In the rows, 128 means zero.
Each named turn below is shown by a few rows before and after it. Which turns, in which order, take the first row of each later pair to the second? The first pair is answered.
pup (before |-> after):
[133 126 163 116 124 108 123 134 141 125 116 140 117 140 129 163 112] |-> [111 119 140 133 136 129 128 119 153 131 129 118 133 164 135 144 106]
[163 136 111 119 133 124 157 133 151 132 126 143 138 107 113 137 152] |-> [150 109 127 112 137 135 169 127 148 146 127 146 139 113 143 124 140]
[129 104  84 167 139 170 133 117 150 160 150 123 124 117 136 109 146] |-> [163 132 100 147 121 129 116 142 130 137 133 148 100  78 105 142 169]
[152 161  91 121 154 164 101 155 140  72  99  90 161 147 112 126 105] |-> [166 125 151  80 144 140 109 172 111  83  78 138 124 113 150 138  93]
gari (before |-> after):
[153 104 148 131 116 133 127 159 123 142 124 176  84  87 154 137 155] |-> [151 103 149 129 116 130 133 156 121 147 123 178  84  87 159 134 152]
[ 83 105 118 144 119 151 138 117 126 150 146  92 163 170 138 110 110] |-> [106 183 119 131 106 108 116 116 108 138 121  85 140 132  84 111 129]
[109  77 103 137 120 154 156 125 142 104 145 141 165 148 136 125 125] |-> [115 151 146 107 103 100 157  90 103 133 109 129 138 114 100  99 129]
fid (before |-> after):
[133 162 136 123 147 107  94 164 129 101 125  80 145 120  96 154 126] |-> [154 123 146 120 138 103 100 180 127 114 136 119 134  93 113 175 134]
[142 133 164 114 123  64 134 116 107 123 141 166 134 106 147 130 129] |-> [128 135 149 123 159 112 125 126 134 107 132 136 100 104 185  95 102]
[115 104 118 130 124 156 143  95 141 148 147 115 148 130 159 101 121] |-> [117 113 117 128 107 132 146  84 127 153 148 115 167 140 134 110 132]
kif (before |-> after):
[136 157 139 118 122 120 126 123 142 131 115 117  95 105 130 119 117] |-> [131 155 136 123 123 128 130 117 145 138 117 110  97 107 131 111 115]
[124  97 157 145 141 122 137 158 112 104 155 156 135 106 151 164 106] |-> [ 97 110 136 172 144 140 150 116 121 139 172 119 162 131 146 131 103]
[146 127 120 157 126 115 133 126 130 131 129 131 144 143 119 149 133] |-> [152 113 129 152 131 120 130 136 129 128 127 142 130 138 137 156 131]
Then:
Each pair is 2 to 3 turns apart.
[156  87  78 163 125 154 128 133 157 141 168 143 150 121 122 161 154] |-> [128 140  74 149 157 182 110 131 169 107 133  89 115 134 138 108 119]
pup, fid
[139  95 131 119 128 102 115 140 115 108 131 165 109 144 119 195 164] |-> [108 129 114 145 123 107 134  73 117 157 144 118 147 176  93 148 161]
kif, kif, gari
[124 137 166 107 114 104 137 131 112 121  89 137 116 112 143 116 126] |-> [108 107 161 117 125 129 143 135 130 119  99 135 123 129 170 108 112]
fid, gari, gari
[122 147 123 132 130 117 132 110 129 139 123 113 122 118 108 111 130] |-> [132 102 115 138 131 132 135 128 140 142 147 139 126 112 130 129 133]
fid, gari, pup
[123 131 170  98 127 142 131 101 113 159 106 126  83  89 157  85  93] |-> [109 104 174  91 131 147 130 122 112 128 106 126  99 119 178  95  80]
pup, kif, pup
[141 137 120 179 138 121  95 138 147 134 163 148 135 115 115 161 164] |-> [129 150 127 176 132 111 106 109 140 162 161 136 152 125 105 142 158]
gari, pup
[132 132 144  75 157 150 101 177 127  35 108 143  93 139 159 159 107] |-> [ 74 138 156  95 152 161 146  81 116 128 122  94 145 193 169  77  79]
gari, kif
[147 119 107 180 101 120 129 166 142 123 151 129 123  97 133 173 161] |-> [131  98 171 137  92  98 146 156 105 144 125 150 119 100 169 159 132]
fid, fid, pup
[143 118  87 126 143 119 129 136 130 126 166 136 137 123 104 155 136] |-> [140 165 106 114 146 107 120 124 122 133 138 118 105 101  99 125 128]
gari, fid, gari
[128  70 139 132 111 127 140 135 112 138 140 154 130 113 142 142  99] |-> [112 164 123 132 129 125 114 124 118 106 107  90 115 117 104 105  93]
fid, gari
[127 132  81 148 153 145 130 123 173 138 138  87  91 140 130  82 104] |-> [158 173 104 118 130  86 115 145 145 114 113 113  71 103  90 118 129]
pup, fid
[139 163 119 119 141 135 125 114 129 127 125 109 104 113 111 111 125] |-> [130 112 140 114 134 135 148 105 122 163 137 134 119 124 140 112 117]
fid, pup
[151 172 120 141 130 111 112 127 126 109  87 119  75  87 124 128 141] |-> [129  74 104 166 138 159 141 136 149 119 132 141 122 140 175 142 128]
fid, gari
[123 126 121 142 113 125 155 112 135 176 145 101 171 175 119 105 128] |-> [155  82 121 138 131 160 147 161 160 157 144 136 111 129 168 125 125]
fid, kif, fid
[138 130 130 123 144 127 101 133 113 122 139 122 133 120  83 119 135] |-> [134 114 119 135 152 148 103 126 123 135 149 119 133 126  91 114 131]
fid, gari, pup
[161 112 154 118 128 129 130 144 134 147  95 149  93  79 140 133 123] |-> [141 125 132 146 114 125 149  93 134 194 119 122 142 110 108 112 135]
kif, fid
[132 158 134 125 104  76 112 120 102 175 142 165 153  98  68 146 153] |-> [121 138  82 170 162 176  99 136 173 157 154 127 100  91 138 103 122]
fid, pup
[126  59 153 139 122 159 176 116 109 181 147 145 155 141 164 130 107] |-> [142 176 106 157 105 116 145  98 107 153 137  99 164 128  54 139 156]
pup, gari, gari
[133 165 205 123 153  90 133 143  85 139 111 164 129 139  84 125 160] |-> [113 153 203 123 157  94 136 142  84 123 111 154 157 176  95 120 147]
pup, kif
[143 139 130 150  88  97 158  70 126 179 133 112 154  97  93  94 137] |-> [131  92 125 162 100 122 171  73 135 183 151 118 168 122 124  95 126]
gari, gari
